One hidden turn or mirror swaps the rows below in pairs. Which row is each named row swapped with?
J137: [-27  -2  -9  -8 -11  17  10   0  28 -12   7 -16 -60  19 -12  11 -11  31
  39   0 -18  -6]
J411: [ -5  -9  29  12   2 -10  -9 -10   5   5  -4 -33 -24  10  12 -36 -22   9
   6 -24 -16  14]
J602: [-17  27  -7  -4  -5  -3  36   1   6  -6  -2   2 -34  -1  17  -8  25  32
  31  -1 -34   7]
J253: [-23  14  -9 -12  10  29  13   1 -15  10  14  17 -35 -16  -8  27 -32  12
  12 -25 -27  -2]
J854: [-37  15 -20   5  10  19  21 -11  17  43   4  -9 -30   3 -11   5  13  -3
  33 -36 -20 -15]
J737: [ 11  32  11   6 -28  14  38 -16  40  -8  -7  11 -33   4 -24  20   6  14
 -11  -2 -36  -9]
J758: [ 10 -18 -12  11   4 -18 -18  -9  47  31 -13  -5 -23  22 -26  -3 -17   5
   2   5  -6  12]
J576: [  2  27  -5  -9  -8  31  19 -15  22  11  18   7 -36   0 -41 -29  -4 -13
 -16 -27  -8  -5]
J226: [  6  13  20   2 -28  28   9  -4  10   3   2  28  -8  31 -16  29  -8  16
  -4 -27  -5 -26]
J479: [-25   2 -11  13 -10  22   5  -4   8  13  -2 -35 -28  13   3  19   3  54
  39  -8 -16  11]
J218: [ -5 -14  -1  -9   3  11 -21 -22  -4  -3  10  -5 -16   7 -12 -24 -14  -4
  20  38 -36  22]
J432: [  7  -6  -9 -10   4  12  -2 -14  37  25  12   1 -48  15 -40 -32 -18  -9
  -7  -3  -4   3]
J553: [  2 -16 -10   0 -20  36   2 -23 -11  30  10  16   6  -2 -15 -20 -15  30
   0  24 -36   0]
J609: [-22  36  -9 -27  -8  20  17   7  12   5  13   0 -38  32 -14   4  19   6
  -9 -28 -23  -2]
J21: [ -5   0  19  -2   1  48  -7 -40  18 -12 -15   7   9  -7   6 -12  -1  21
  15 -10 -15 -25]
J840: [-14   6  25  12  -4  15  -8 -35  37   9  17 -24  18  23  -9 -10 -14  -3
 -14 -30  -6  -5]
J192: [  1   7   7  20  -2 -11 -30 -13  17  18 -18   4  26 -20   0  11   6  -3
   2 -11 -24  18]
J266: [  0 -12 -11   4  -8 -13   9 -33  44  16  -6  -2 -12 -28  -6 -11 -18  20
   6  22 -48   7]
J288: [-15  26  10 -21  -2  20 -14  12  -1   2  21  14 -10  21 -11   2  -1   5
  23 -43  -1 -20]
J417: [  4 -20 -20   1  -3   5 -15 -41   7   0 -13 -27 -11 -22   3   4  -5   8
  -4 -35 -41  13]
J806: [-11  12   3   2 -15   5  -9  29 -21 -14  16   7 -24  33   3   3   2   8
  -5 -13  -1 -10]
J621: [ -4  10  -8 -13 -18 -13 -23 -25   2  26  12 -27   8  -6 -30   2  -9  -4
  10  16 -46  12]
J230: [ -4 -11  -6  11  13  -6  -7 -16  -8  23  13 -13   1   7 -18  -5 -13  19
  19  51 -21   2]
J352: [-17  24  -3  39   4  11   8  -5 -11   5  18   4  26 -13 -18  10  -1  16
  -1  14 -34 -26]
J795: [  2   4  19  -8  -4  11 -47  10  -7   0  -3   2   4  -6 -35   0  -8 -10
  20   0 -10  12]
J991: [-15  29   8 -16 -12  -9  15 -15  17  21  -7  10   7  -9  13  -3  22  13
  20 -38  -1   1]
J507: [-18   7   1 -11 -18  35  12   0  27 -22   9  -1 -59   8 -16  -4 -15  16
  27  -5 -27 -11]
J911: [ -3 -17  -8   4 -24  41   2 -23 -13  28   5   9   6  -4 -11 -16 -17  33
   5  21 -38  -1]
J243: [ -7   2  18  27  19  29   8 -14  -4   5  -7  20   8  -2 -11  17 -14  40
 -19  -4 -47  -5]
J143: [ 15 -12  -8  -8   6  -4  -3 -17  40  28   7  -1 -40  15 -38 -24 -22  -6
  -2   4  -4   7]
J391: [ 13  30  21   0 -26  27  28 -11  27  -9  -2  22 -27  21 -17  19   5  17
  -8  -6 -17 -19]
J47: [-19  12  -5  16 -23  34  27  -6  -4  -6  -7  -6 -31  18  19 -13  35  21
  24   1 -12  -9]
J451: [  8  18 -19 -16 -18  29  21 -20   9  -9  35   8  -9  -5 -33   6  21   0
 -20   3 -23  -9]
J684: [ -8   4 -26  11 -35  14 -27 -13   1  26 -14  15 -13   0 -24 -17 -14   1
 -24 -11 -10  23]
J468: [-35  15  17   7 -24  -8  30   9 -15  -9   5  14   1   2  -9  11 -21   6
  -7   0 -31   7]
J993: [-22   2  -1  28  -4  37  -3 -19   3  -5   4 -17 -29  30  12 -16  29   8
  27  -3  -4 -17]
J886: [-20   7  -9  13 -11  25   7  -5  14   7  -2 -35 -32  14   5  23   9  49
  37  -7 -12  15]
J590: [-13  40   6  -3 -27  30   8   8   2  27  -3  -3 -46  -6   8 -10  12   3
  27 -27 -27   0]
J705: [-15  18   9  38   0   7   8  41  20  15  -2  12  -1  -3 -29   3 -14  14
 -10 -25 -21  -6]
J955: [ 12  13   6   7  16   1 -24 -18  20  35  -9  -9 -12  -6 -11   0   0  -4
 -25  17 -43  29]
J269: [  7  13  -5  33 -18  34   7 -18  21  -7   0 -11   9 -16   7  -6  28  -4
  -7  14   7   5]
J311: [-39 -22 -18  11  16  21  -7 -16  17   8  -5 -13 -18  39  -5  -4  -8  27
   2 -38 -10   5]
J68: [  8 -12 -10   1   3  -6 -10 -14  47  30   0  -5 -45  20 -36 -15 -27  -2
   2   6 -12   6]
J796: [  8   9 -15  21  21  11 -10  -5  37  33   8 -20 -49 -18  -6   1  11   4
   8   2   2  25]
J584: [  3  30  -3  21   8 -10   6 -17  37  11  -1 -27 -20 -24 -43  18   0  -1
 -10  -3 -17  26]
J499: [ 16 -17   0  25  -1 -18 -23 -10  32  38 -20  -2  -2  17 -12  17 -16  13
   2 -15  -1   4]
J45: [  2   6  15  19   0 -24 -12 -22   3  22   3  -1   7   5  32   2   0   4
 -17   8 -10  13]
J295: [-12  -1 -13  31  14  -6   7  -7 -11  22  14   8  12   0 -15   6   5  23
  13  39 -31 -16]
J498: [ 17  -1  19   4  31  -2   2  -8  -4  27  20  -5  -7  -8  -1 -24  14  24
  28  -9   3  -9]
J902: [ 10 -18  -4   7 -17  10   9 -34  25  14 -11  15 -11 -22  -5 -16 -11  22
  -2  29 -53  -4]
J891: [ -1  15 -19   7  17   8   5  17  10  15  37 -12  -8   3 -24  -8  -2  17
  17  12  25 -14]
J932: [  7  35   5  14 -13   2  35 -18  41  -8  -7  -2 -27 -10 -28  29  12  15
 -14   1 -29  10]
J681: [-31   4 -11  37   8  26 -19 -14  13  13   9 -28 -16  18   8 -26   6   0
  21 -22   2 -16]
J31: [ 10  31  12   9 -22   9  38 -13  38 -14  -9   5 -32  -3 -23  26  14  10
  -8   0 -23   6]
J366: [  9   3   6  19   2  32 -15 -26  -3  11  -1 -16   5 -19 -42   9   6 -10
   5  -1 -58 -14]
J423: [-28  -4  -6  16 -19  20   5  -4  -6 -20   1   8   8   1 -17  16  31 -15
  16   5  -3  17]
J321: [  1   9   5  30 -11  28   8  17  14 -30  -1   4 -20 -31  -6   5  -6  25
   0 -35 -22  16]
J973: [-17 -12  -9  -9   8   1   1 -36  25   7  38  -4   4  -9 -10 -11 -38  10
   2 -21  -2  12]
J157: [  3  51  15  -3  -5   3  -1 -22   6  13  12 -16 -29   2 -11  24  -9  49
   2 -25  -5   1]
J538: [-33  -8 -26   6  19   2  -8  16  20   4 -20   6   4  -7 -22  13 -10  31
  31  -3  -7 -11]

Swapped with J230: J47
Swapped with J993: J295
Swapped with J758: J391
Swapped with J576: J584
Swapped with J68: J737
Swapped with J479: J911
Swapped with J311: J243
Swapped with J932: J432
Swapped with J609: J955

